Each named turn below is shown by a few rows before and after it. Which turns, in which order, take the first row of each later pair to the second? The first pair is answered.
turn lub:
[  7 -11   9 -13  -3   9 -35  25  18  -4  13 -18   6   3 -13   5  -4   0
  -1   0  15   3   3 -11 -14 -12   9  15  11 -11   0  -6] |-> [ -8   5 -19 -17  -3  -7 -24  20  14  14  14   0   3 -15 -19   0  -9 -12
   6  12  -7   1   1  -7  -7 -14   7  16  -3 -22  -9 -12]
[ -4  10 -14   2   8  -3  16 -16 -34  -2 -20   0   0  22  11  -1 -14   6
 -10 -23 -12 -29  -1   6  -2  14  -9  27   2  25 -11  -4] |-> [ 16  -2   8   4  11   7  -2   1 -30 -14 -19 -12   3  26  11   0  -3  13
 -18 -24   8 -27   3  -3 -10   7 -11  29  10  25  -5   1]
[  4 -24  19  -4  12  23  -4  -5   7  -7 -16 -21  -8  -5   3   6   8   5
  -9 -10  28   9   0   7   7   9   1  -2 -11  -6  20  10] |-> [  7 -15   7  -7  15  13 -13  12   6   5 -13 -10  -8 -28  -6  -1  13  -3
  -9   6  25   6   2   0   5  -4  -3   3 -21 -26  14   7]
turn sanov:
[ 19 -14  34  -3  -9  14 -16   6   2 -21  -5 -25  -2  23  12  15   1   4
 -10 -20  30 -11   3 -13 -12  16   5  12   8  12  11  -2] |-> [ 22   3  17  -8 -11  -3 -35  31  -5  -2   3  -7  -1 -10  -1   8   7 -10
 -12   6  26 -20   5 -31 -17  -1  -4  23  -6 -16   1  -9]
[ 39  -6   6   3 -18   1 -37  44   6 -31  21  -1  15 -17  11 -18  17  38
   8   7  11  21   3 -16  10 -38  -9   2  25 -12 -14   9] |-> [ -5 -16 -10 -14  25   1 -19  23  26  -6  15   1  -3 -57  -6 -18  10   4
 -15  -9  24  25   2  27  27  -2  13  18 -25 -43  -5   5]
[-11   8 -23  -4   8 -28   0   3   0  10  -4  -8   7 -16 -15 -12   4 -24
  -2  -7  11  -8  -8   2   0   4  10   5 -10 -18 -21 -24] |-> [ -8  -6  -4   4   3 -11  15 -18   2 -11  -7 -25   9  23   1  -3  -2  -6
   2 -31  12  -1  -9  11   1  14  14  -9  12  15 -11 -17]
[  2 -23  12  -6  22  13  22 -15  14 -17  -7  -5  -1   6   6   5   6   8
  -8 -16   8  22  -6  26  10   2   8 -17   4   7   8  14] |-> [ 30  -3   6   1  -5  -1  -4  18  -3 -15   2  11  11   0   4  -2  15  18
   3  16  -2  10  -6 -14  -4 -32 -13 -18  21   2  -6  11]
turn Lezok:
[ -1   7 -22   0  -8  -8  31 -17 -15   1  -4  -4  10  -6   6 -18   3 -12
   0   5 -10 -19 -12  -3   8 -16  -5 -31  18 -14  22   2] |-> [ -9   6 -24  -4   0  -9  29 -19 -12   7  -5  -5   7 -15   3 -17   2 -21
  -5   2  -6 -21 -12   2   9  -7   0 -26   8 -21  24   2]
[ -6  -1  26  -4  15   7 -20  17  -1  -7  10  -9  18  21  -3  11  -8 -16
 -15  -8  11   4 -12  -7 -24  20  15  11  -1 -17 -10  -6] |-> [  2  -1  28   1   9   8 -22  21  -2 -13  12  -8  21  29  -1   9  -5  -7
 -11  -5   7   6 -12 -14 -25  10  10   6   8 -11 -12  -4]
[-15  -7   6   5   9  15  -2 -27   6  22  -5   6 -20  21   2  38 -15 -16
  14  -8  25 -24  -9  18  16  41  20  21 -21  27   3   5] |-> [  3 -16  16   2  25  17 -26   6  13  24   1   5 -19  -4 -10  31   1 -19
   0   4  47 -21  -5  10  11  25  18  29 -32  -2   4   8]
turn mano:
[  6  -5   4   8  -6   6 -13  14 -12 -14  -6 -18   2  -2  -3  23  -7  -3
  -7 -10  10  -5  -9 -13   2   1  -9   5  -5  18  12   1] |-> [ -1   4 -13   6  -3  -5 -14  22 -13  -1  -3  -5   2 -23 -10  15  -5 -11
  -5   4   0  -5  -8 -14   5  -6 -13   7 -16   2   5  -3]
[-16   0  13 -17  14  -9 -12  -7   5   7   4  -1  18  -8   0   5   4 -11
  -2   6  11 -13   4   3   2   6   5  17   3  -6   3 -14] |-> [ -2   4   5  -8   7 -12  -5   1   1   0   8   7  25  -2   2  -5  12   7
  10  20  -8   0   5  -3   5 -21  -4   0  17  -3  -4 -10]
[ -6   4  -5 -13   2  -3  -6   3   1  -1   0  -5  -3  -7  -6   1  -6  -5
   5   0   6  -4   1   5   1   5   0   2   0  -9   1  -3] |-> [ 0  2 -5 -8 -2 -2 -3  6 -1 -7  2 -3  0  1 -3 -2 -1  8 11  4 -3  3  1  2
  2 -7 -3 -8 10 -3 -3 -2]
[ -5   1 -10 -11 -44  10  -2   1  10 -10   4 -20  10  29  15  -4 -18  23
   1  12  -8  30  -4 -22   2 -22 -21 -21  19  11  -8  -9] |-> [-31  -3  -2 -29 -30  12 -14 -12  18   9  -5 -31  -3   9   8  11 -32 -17
 -21  -7  23   7  -5 -12  -1  22  -6  10 -12  -3   2 -18]
Then:
Each pair is two turns apart.
[-14   3 -15   0  -3 -16  15  -7  -3   3   2  17  -7  -4   3  -6  -2  -4
  10   5 -26   4  -3  12   3  -1   2  -3 -12  -6  -5  -3] |-> [-16  -6  -4   0   2  -7  19 -17   1  -5  -1   7 -10   9   7  -2  -4  -2
   5  -8 -18   5  -4  21   4  12   9  -4 -10   3   3   0]  Lezok, lub
[-14  -8   5   0  15   7  -4  -9  -3   6   6  -9  -2   5  -2   6  -3  -2
  -9 -13   5   2  -1   4  -5  11   1   1  -4   8  12   5] |-> [ -3  -8   4   7  10   8   0  -5  -6  -2   9  -7   3  13   1   1   2  12
  -1  -9  -5  10   1   0  -4  -3  -5 -10   8  15   8   7]  mano, mano
[  3   2  -1   7  -6 -12   5 -12  -6  -5  -8   4   1   1  -8  -1  11  -3
   1   5 -12   7   4  -5  -5  -2 -13 -15  -8  -3  -9   8] |-> [ -2  -1  -2   4   2 -10   5 -12  -3  -2  -9   4   0  -7 -11  -1  12  -8
  -3   3  -8   8   5   1  -4   2 -10 -12 -15 -10  -8   7]  sanov, Lezok
[ 14  23  19  -8 -34  -3 -49  20 -17   9  -1  -7   5   4   7  23 -12 -30
 -11   5  32 -51  -4 -53 -28  20 -10  40   5   7  -4 -10] |-> [ 26  37  -8   9 -51 -15 -21  19 -28   0   8  14  16  21  14   6  -6   6
  20  27 -20 -30  -5 -57 -18 -23 -25   5  31  23 -18  -4]  lub, mano
[-22   5 -13  -1  -5  -6  17 -21  -3  12  -2   7  -3  -1  -1  -2  -9  -6
   6  -4 -14  -1  -6  13   1  14  -4  -7  -7   8   0   3] |-> [  2  -5  -1  -2   7  -3 -11  17   4  10   5   5   1 -24 -12 -11  11  -4
  -6  11   8   4  -3   0  -4  -9  -9   0 -12 -19   0   7]  Lezok, Lezok
[ -9  21 -15   6 -37 -11 -11   0 -21  -3   8  18  -9   8   1   4 -15 -10
  20  19 -27  -4  11 -18 -11   5  -7   4  -7  15 -13  -1] |-> [-21  16  -6  -1 -30  -6 -11 -13 -18   0   3   9 -14  10   2  13 -23 -24
  12   4 -13 -12  10 -10 -12  28   1  15 -15  18  -6  -3]  lub, mano
[ 18   8   6  20 -26  -4 -10  -4 -34   5   5   1  -2  23  22  24 -29   4
  30   5  -1 -29  -2 -45 -12 -13 -34 -22  25   7   2   1] |-> [  7  19 -15  13 -21 -17 -11   3 -36  25   7  15  -5  -5  10  18 -28 -11
  29  18  -8 -32   0 -45 -10 -18 -36 -12   7 -15  -5  -4]  mano, mano
[  8 -16  -3  -5   6   0   3  -9   5  13 -12 -13  -9 -13  12   9   0  -9
   0  -1 -18  -9 -11   3 -25  11 -17  14   7   6   3   1] |-> [ 18 -16  -7  -2   5  -1   2   2   5  11  -9  -7  -5 -16  11   2   7  -1
   3   8 -25  -3 -12  -1 -25  -4 -21   8  12   0  -1   2]  Lezok, mano
[-22  -9  15 -28  17   7   2 -16  22  11   5  -5 -18  -8   0  13   4 -40
 -11   5   0  11  -5  15  10  34  14  19  -9 -24  -1 -11] |-> [ 31 -13  33 -10  -3  12 -18  24  14 -15  16  -3  -2  11   5   1  27   1
   1  27  -4  24  -1 -18  -1 -19  -6  -3  28 -16  -8  -1]  Lezok, Lezok
[ -4  -7  12  10 -22  11 -13  15  -3 -10   9 -26  -7 -11   4   7  11  -7
 -17  -4  13   3   2  -6  10   1 -17  18   7  -4   7  31] |-> [-18 -11   5   8  -9  14   2   1   3  -7   6 -26 -11 -13   3   5   7 -10
 -19 -11   9  10   2  12  19   9 -10  16  -2  -5  11  32]  mano, sanov
[  5 -12   2  -3  20  10  -2  11  13  -8   9   3  -5 -11   2  -8  11  10
  -9   5   4  16  -8  17   7  -9  -3  -9  -9  -4   0   9] |-> [  2  -9  -2  -5  21   7  -3  13  12  -2   9   6  -5 -17  -1  -8   9   4
 -10   6   5  11  -9  16   6  -6  -3  -4 -16  -9   0   8]  mano, lub
[ -7  -4  -6 -16  14 -14 -21  26   0  32  -5   9 -11 -40 -41 -17  -3 -26
 -27  -1  35  -4  -2  -6   8  10  -4   6 -15 -43   7  -5] |-> [-10 -28   8 -11  35   4   1   9  16  13  -9  -9 -14 -22 -37 -19   0  -9
 -30 -24  40  18  -1  23  21  18   7 -11 -12 -30  20   5]  Lezok, sanov
[ -7 -13  19 -24   2  -7  -5 -17  23  14 -13 -12   3  10  10   3   6 -14
 -12 -32  39 -12   9  12 -10  46  21  12  -2   1  15 -16] |-> [ 34 -15  29 -15  -6  -7 -33  26  19   3  -3  -9  15   5   8  -8  27   6
  -9 -10  43  -6  13 -15 -20   6   5   5  16  -9   8 -10]  lub, Lezok
[ 20  -4   8 -10 -11  -3 -32  20   1   1  -1 -11   2   2   3  -4   2 -18
  -2   6  27 -22   7 -19 -15   5  -3  29   6   1   2  -3] |-> [ 21   9 -11  -1 -28 -13 -12  11  -9  -3   2   2   8  17  10 -10   0   0
  19  17  -8 -14   5 -23  -8 -14 -12  10  24  18  -8  -2]  mano, Lezok
[-17  42  -4  14  -2 -18  11 -14  -7  -2  -3  21   9   2 -19  12  -9 -27
   9   2 -23 -25  -5 -12   8   2   3  11 -10  27  -4   1] |-> [  1  33   6  11  11 -17 -14  18   0  -1   2  20  11 -23 -32   6   6 -30
  -5  14  -3 -23  -1 -20   3 -14   1  19 -20  -1  -3   4]  Lezok, Lezok
[ 16  18  12 -16 -16 -18   7 -17   5   0   5 -39 -19  -7   8  -8  -8   9
   3 -13  -6  14 -10   5  14  25   7 -13  17  -8  -9   2] |-> [ 21  28   6 -14 -25 -27   1  -8  -1   5   8 -31 -17 -13   7 -10  -7  10
   7  -1 -12  10  -9  -8  10  14   0 -12  19 -12 -16   1]  sanov, lub
[  6  14  17 -21  11  -4   0 -28 -18  14   9 -15  20   3   9  22  -3 -39
  -4 -18  10 -18  -2  27   6  15  25  20   8  -8   8 -17] |-> [ 10  18   8 -24  17 -11  -8  -9 -17  22  13  -5  21 -21  -1  14   6 -44
  -6  -2  10 -16  -1  21   6  -2  22  22  -2 -29   3 -18]  Lezok, lub
[ 12 -25 -26  -2 -18  19 -16  34 -16  -3  -6  22  10  -2  22 -16   6 -12
   9  30  -1  14 -14  -6   3 -12 -14  -8   9 -35  -8  -2] |-> [  3 -21 -29   3 -32  21   3   9 -23 -10  -9  20  10  24  34 -10  -5  -3
  21  19 -16  15 -17  -1   6  -3 -12 -18  23  -8  -6  -2]  Lezok, lub
[-14  29 -15 -12 -15 -20  -9  11 -15 -13  11   4  23 -10 -14  -9  17  -2
   8   8 -20 -10   9  10   8 -13  -9  11 -14 -24 -11 -25] |-> [-13  -3  20 -10   2   8   0  -8   3 -36   4 -28  18  18  -5   0  16   9
  -4 -28   8   1   9  34  11  12   7   7  -7  -4   8 -16]  sanov, lub
[-10   7  -6 -19  25  14 -15   8  10  12  -1  -9 -10 -35 -11  -8   3 -23
 -14   1  30   5  -4  12  -1   8   6  15 -34 -25   9   0] |-> [-17  19 -22 -19  18   4  -8   3   4  20  -2   3 -10 -38 -12 -11  -2 -26
  -7   8  14   3  -4  12   1   5   2  12 -36 -24   3  -4]  sanov, mano
[-13 -11   2 -10   0  24  20 -27   9  -1  -2 -12   7  31   5   9  -3   4
   4 -26   1 -11   6  28   3  10  22 -13   0  16  11   1] |-> [ 23  -4  14  -3 -22  21 -11  10  -3 -10   6  -9  18  34   4   6   9  18
   8  -5   6 -19   8  -9 -13 -22   6 -13  20  15   3   2]  Lezok, sanov
[ 12  15 -24  -6   3 -18  -6  32  -1  15  10  18   3 -42  -9 -16  19   5
   5  35 -13  26  10 -14   8 -40 -16   0 -10 -32 -16  -1] |-> [-13   3   1 -24  14  -5 -20  12   9  23  -2  -6 -11 -45  -9   8   2 -33
 -23   1  34  -2   8  -1   1  19   4  33 -33 -33   3  -6]  mano, mano
[  2 -17  -6  -3  13  -6  -5   6  -4  -7   8  -1  -2  -1  -9 -19  12  -1
  -4 -10 -12   2   6   0  -2 -14  -1   7  -9  20  -7  -5] |-> [ -4 -20  -2  -4  13  -4  -6  -3  -4  -8   5  -7  -4   3  -6 -14   6  -7
  -7 -18  -6  -3   6   2  -2  -2   2  11 -12  25  -4  -6]  Lezok, mano
[-28 -21 -18 -16  28  -9  21  -7   1  18  -3   4 -15 -15   0 -11  -3 -12
 -24 -11   2  -3  -4  15   5  35   9  -4 -28 -16  10 -14] |-> [ -2 -40  16 -13  29   9   1  11   8  -1  -2 -16 -11  -1   3  -8   8   1
 -33 -20  29  -1  -2   5  -5  31   9  -4 -13  -9  18  -8]  lub, lub
[ -4   0  -6  -6   0  10  21 -21  -6   3   4 -19 -11   1   7   8 -11   5
  -6 -11 -11 -26  13  -4  -4  11  17   0  -7  22   2   3] |-> [ -1  12 -14  -7 -11   2  11 -12 -13  10   7 -10  -9  -7   6   7 -12   0
  -3   1 -16 -36  13 -19  -9   4  11   7  -7  18  -5  -1]  sanov, Lezok
[-27 -34  20   3  33  20  18 -28  11 -14  -7 -24  -4  -1   5  -1 -10   5
 -14 -36  16   9  -1  43  10  27  13  -9 -17   0  21   4] |-> [  1 -20  -2   4  38   1  -7  28   7  -1   6   4   5 -50 -16 -27  16   9
 -12  12   7  18   5  18   6 -29  -6 -10 -26 -46   2   4]  lub, mano
[  0  11  -1   5  10  11   5  -5  -9  -3  -5 -10 -21 -29 -11   0  18  11
  -8   7  -4   9   3  12  23   5  -9   9 -24 -23  14   5] |-> [ 19  18   3  11 -10   8  -7   8 -19 -10  -1  -7 -13 -18  -6  -2  22  23
   0  18  -9   6   6 -10  15 -14 -20   4  -6 -14   9   4]  sanov, sanov
[ 32 -13  11   7  17   5  -8  28   2 -12  11  11   6  -9  -5 -17  23  31
   4  23   6  15  -1   2   1 -40  -3 -16   1 -16 -11  14] |-> [ 21 -28  23   8  28  19   8   4   9 -23   5  -3   2  11   2 -11  17  37
   1  -1  11  23  -2  23   8 -20   7 -22   4   2   0  19]  sanov, sanov
[-23  29 -14  -5 -26 -15 -15 -24  14   7   8  15   2  -7  16  19 -10 -17
  22   6 -50 -26 -15   5  -2  20 -12 -32  -1   7  -3 -16] |-> [-20  22  -6  -2 -26  -6  -8 -31  17  -4   8   8   4   9  21  21  -8  -5
  23  -2 -50 -19 -15  11  -1  20 -10 -39   9  19   0 -13]  sanov, mano
[ -1   6 -11  -3   2  -9   1  12  13  11  17   7  -7 -33  -5  -4  -7  -6
  -1  12 -10   1  -3   5  -4  18   6  17 -18 -19 -12  -3] |-> [  0   0  -3   8 -10   0  23 -13   9  -8  15  -3  -2   8  12   0 -14  18
  13  -1 -26  11  -5  13   1  21   6  -4   8  19  -8   3]  mano, Lezok
[ 21 -19  16  10  10   1 -12   6   8  -9   7 -16  -2   2  -8   2   3   9
 -21  -2  25  -3  -2   1  -2  10  -3  24   7 -16  15  18] |-> [ -7   4 -28   9  10 -21  14  -8   1  13   8  11  -6 -18 -13  -7  -6  -2
  -7  13 -14   0  -5  11  11   6  -6  20  -7 -26   2  11]  mano, lub
[  8   9   4   5   5  30   3  -4 -20 -25  10  -3   0  13  38  37   6  -8
  10  -2  17  -8   0   4 -16 -20   8   3  11  33   7 -33] |-> [ 11  20 -16   9   4  18   8   7 -25 -17  15  14   4  -2  33  26  12  -4
  20  18  -3   1   1   0 -12 -43   1  -4  10  21  -3 -33]  mano, mano
[ 28  27 -16 -20  -7  -3  30  15   7  11   9  11   9  -3  10  -3  -9   8
  21  13 -21  13  13 -19   4 -31 -10  -9  29  20 -17 -17] |-> [ 20   6   0 -19  10  15  45  -5  20  -3   4  -6   5  15  17   1 -10  16
  15 -12 -11  28  13   7  11 -12   3 -17  31  34  -4 -10]  sanov, mano
[-21  19 -20 -14   2 -12  -8  -2   1  35  -7  11 -15 -32  -5   0 -10 -37
 -13  -1   3 -20  -4   1  -5  22   5  22 -30 -21  -3  -4] |-> [ 35  16  -2   6 -23  -6 -24  36 -10   6   3  11   4  -5   4 -10  13  11
   4  22  -6  -4  -1 -34 -16 -34 -17  -4  15  -6 -13   6]  Lezok, Lezok
[  0  10  -7  -1   2  -4   9   7  -2  -9   1   9  12   2   1  -1   1  12
  13   5 -28  -5  11  -2   6  -8  -4  -8  20   1 -11  -1] |-> [ -2  -3   5  -1   9   7  13  -4   5 -17  -2  -2  10  12   6   4   0  14
   8 -11 -17  -1  11   9   6   6   4  -8  22  10  -3   2]  sanov, mano
[-20  19   1   0 -20 -10  -9 -21 -14   9  -7  -1  -4  20  16  17 -17 -19
  -2 -15   9 -28  -3 -17 -16  24  -2  18  -6  20   5  -5] |-> [-16  20   0  -4 -14 -14 -23  -4 -12  15  -5   3  -4   2   8  14 -10 -26
  -9  -5  19 -32  -1 -24 -20  17  -5  25 -14   3   2  -6]  sanov, Lezok
[  6  -2   7   7 -13   0   9  -9  -6  -6  -4  -4  -1  20   5   9  -5  12
   5  -5  -4  -1  -3  -2   5   1  -7 -11  15  23   5   1] |-> [  4  -2   0  -2   7  -8 -10  15   2  13   0   4  -6 -23 -13   2   3  -8
 -10   9  11  -5  -1  -2   4  -5  -6   6 -13 -16   3  -2]  lub, sanov
[ -8  30  -1 -16   5   6   2   7 -16   1  -8  14 -11  28   1 -10  -2  14
  12   0 -15   2  -4  -3 -21  -3  -6  -4   0  -3   3   7] |-> [ -4  21  15 -20   8  13 -10  11 -12  -1 -10   2 -13  28   1  -4  -1   9
   1  -7   6  -5  -3  -4 -28   7   0   5  -3  -4   8   7]  mano, lub
[-22  -7   1 -16  15   3   6 -24  19   3   1  -1 -21 -17 -12  -3  11 -22
 -22 -12   3   6  -8  17  -1  19   6  -1 -18 -10   1  -2] |-> [ -7 -18  20  -8   7  14   9 -29  18 -19   2 -14 -15  14  -1  -2  14   0
 -16 -21   4  13  -7  15  -3  13   6 -14   5  15   4   4]  mano, mano
[  0  -9  15  12  -5  15   1 -14  -8   1  -9  -5   7  20  14   6  -1  13
   3 -11   8  -2   8  -1  -3  -1   9 -18  13  14  12  -1] |-> [  1  -1   3   3   6   1 -17  12  -6  21  -5   7   5 -21  -2  -1   7  -6
  -7   8  16  -7  10  -9  -6 -11   5  -2 -10 -23   4  -6]  mano, Lezok
[-26  24 -21   3 -23 -12  15 -30  -4   5   0  16  -5  15   4   3 -24 -17
  14  -6 -32  10  -1   8  17  15   3   3  10  15  -6 -14] |-> [ -9   6   9   8 -25   6   8 -29   2 -15  -1  -3  -2  39  13  10 -19  -3
   8 -22 -12  13  -1   7  11  19   6  -1  24  31   4  -6]  Lezok, sanov
[  4   7   9 -12  -4   9 -44  18 -11   5  11  38   2 -31 -17   5  12 -18
 -25  12  41 -12  11 -15  -3   8  15  31 -19  -4 -14 -15] |-> [ -6  15 -26  -5   7  -1  -9  10 -10  10  16  59   2 -41 -21 -14  18  -2
  -6  27  -2  17  10   4  19 -18  10   6 -21 -10 -24 -10]  sanov, mano
[ 20  13  23   3 -11  -7   0   5 -10  -8  -9 -26  -1   9   9   8  12   3
  13  17  17  -7   9 -22  -2  -5 -10  -3   8   5  -4   4] |-> [ -1   9  22  -5   2  -4   4 -10  -3   1 -14 -32  -9   1   4  15   4 -15
   4   3  29 -13   7  -6   1  22   2   8 -10  -1   4   0]  mano, sanov
[ -8   1   5   0  -6  -2  -1 -10  -2   4  -5 -10  -8   6   8  20 -11 -18
  -6 -11   9 -14   0  -5  -2  23   4   9  -8   1   8  -8] |-> [ -5   3  -1  -2  -1  -7  -9   4  -1  11  -2  -4  -9 -11  -1  14  -4 -23
  -9  -1  11 -12   1  -9  -3  14   0  13 -16 -16   5 -10]  Lezok, lub
[ 16  -1  -9   5  16  -7 -22  26  -7  18  18  32 -26 -54 -15 -28  -8 -17
  -6   2   8   2 -11 -11  -5  -9  -6  -7 -19 -28 -22  -8] |-> [ 24 -11   0   6  23   1 -22  30  -2  10  19  27 -25 -51 -14 -30   0  -9
  -9  -1  15  10 -10  -7  -5 -15  -5 -12 -16 -28 -19  -3]  mano, sanov
[ 34   1   7   1 -12  30  -5   6  -2  -3  -4  -6   1  19 -17  10  -4  20
   8  17   7  -6  12  -4  -7 -16  -8   0  10  16  -4 -18] |-> [ 14  18 -22  -2 -12  14   8  -3  -7  15  -4  12  -3   2 -23   5 -11   7
  15  29 -17  -7  10   1   2 -17 -10   1  -4   6 -12 -24]  lub, lub
[  1 -14  -2  -8  20   2  -2  21   4   4   5  -2  -5 -14  -6  -5  11   1
 -16   5  13   7   0   4   3  -7  10   6 -12 -12  -6   6] |-> [  3 -13  -5   3  10   5  17   7   1  -9   5  -2   0  12   5  -7   9  21
  -1   0  -7  17  -1   7   8 -14   9 -12   7   9  -6  10]  lub, mano
[ -4 -15  13  15  13  13  -7 -11   7  -4  -4 -18 -12  11  -2   1   6 -10
  -4   2  15   3 -11  12  -1   6   3   7 -13 -10   7   5] |-> [  9 -15  16  22   5  15  -9  -5   3 -11  -1 -18  -6  23   3  -2  11   3
   1   7   9   8 -11   3  -2  -7  -2  -1   2  -2   4   7]  Lezok, Lezok
[ -6 -11  15  -1  17  13 -12 -21  19  -6   4   0 -10  -7   1  13   7 -40
 -12   1  26 -31  26 -24 -16  -5  11  19 -20 -47 -19 -30] |-> [-25  -8   5  -1  13  12  11 -51  17  -7  -1   0 -14   7   9  18  -7 -40
  -4 -12  10 -30  24  -9  -8  12  17  13 -19 -28 -16 -32]  lub, lub
[-12  -4 -15   4  18  -1  19 -21   7   9  -2  -4 -12 -10  -1  -4  -4  -4
   5   2 -19  12  -6  20  27   5   2  -4 -13  -5   4   8] |-> [ 25  -7   7  15  -4   5  -1   1  -3 -13   3 -11   0  16   9  -4   5  20
  12   9 -12  12  -4  -8  14 -20  -9 -12  17  11   3  13]  sanov, lub
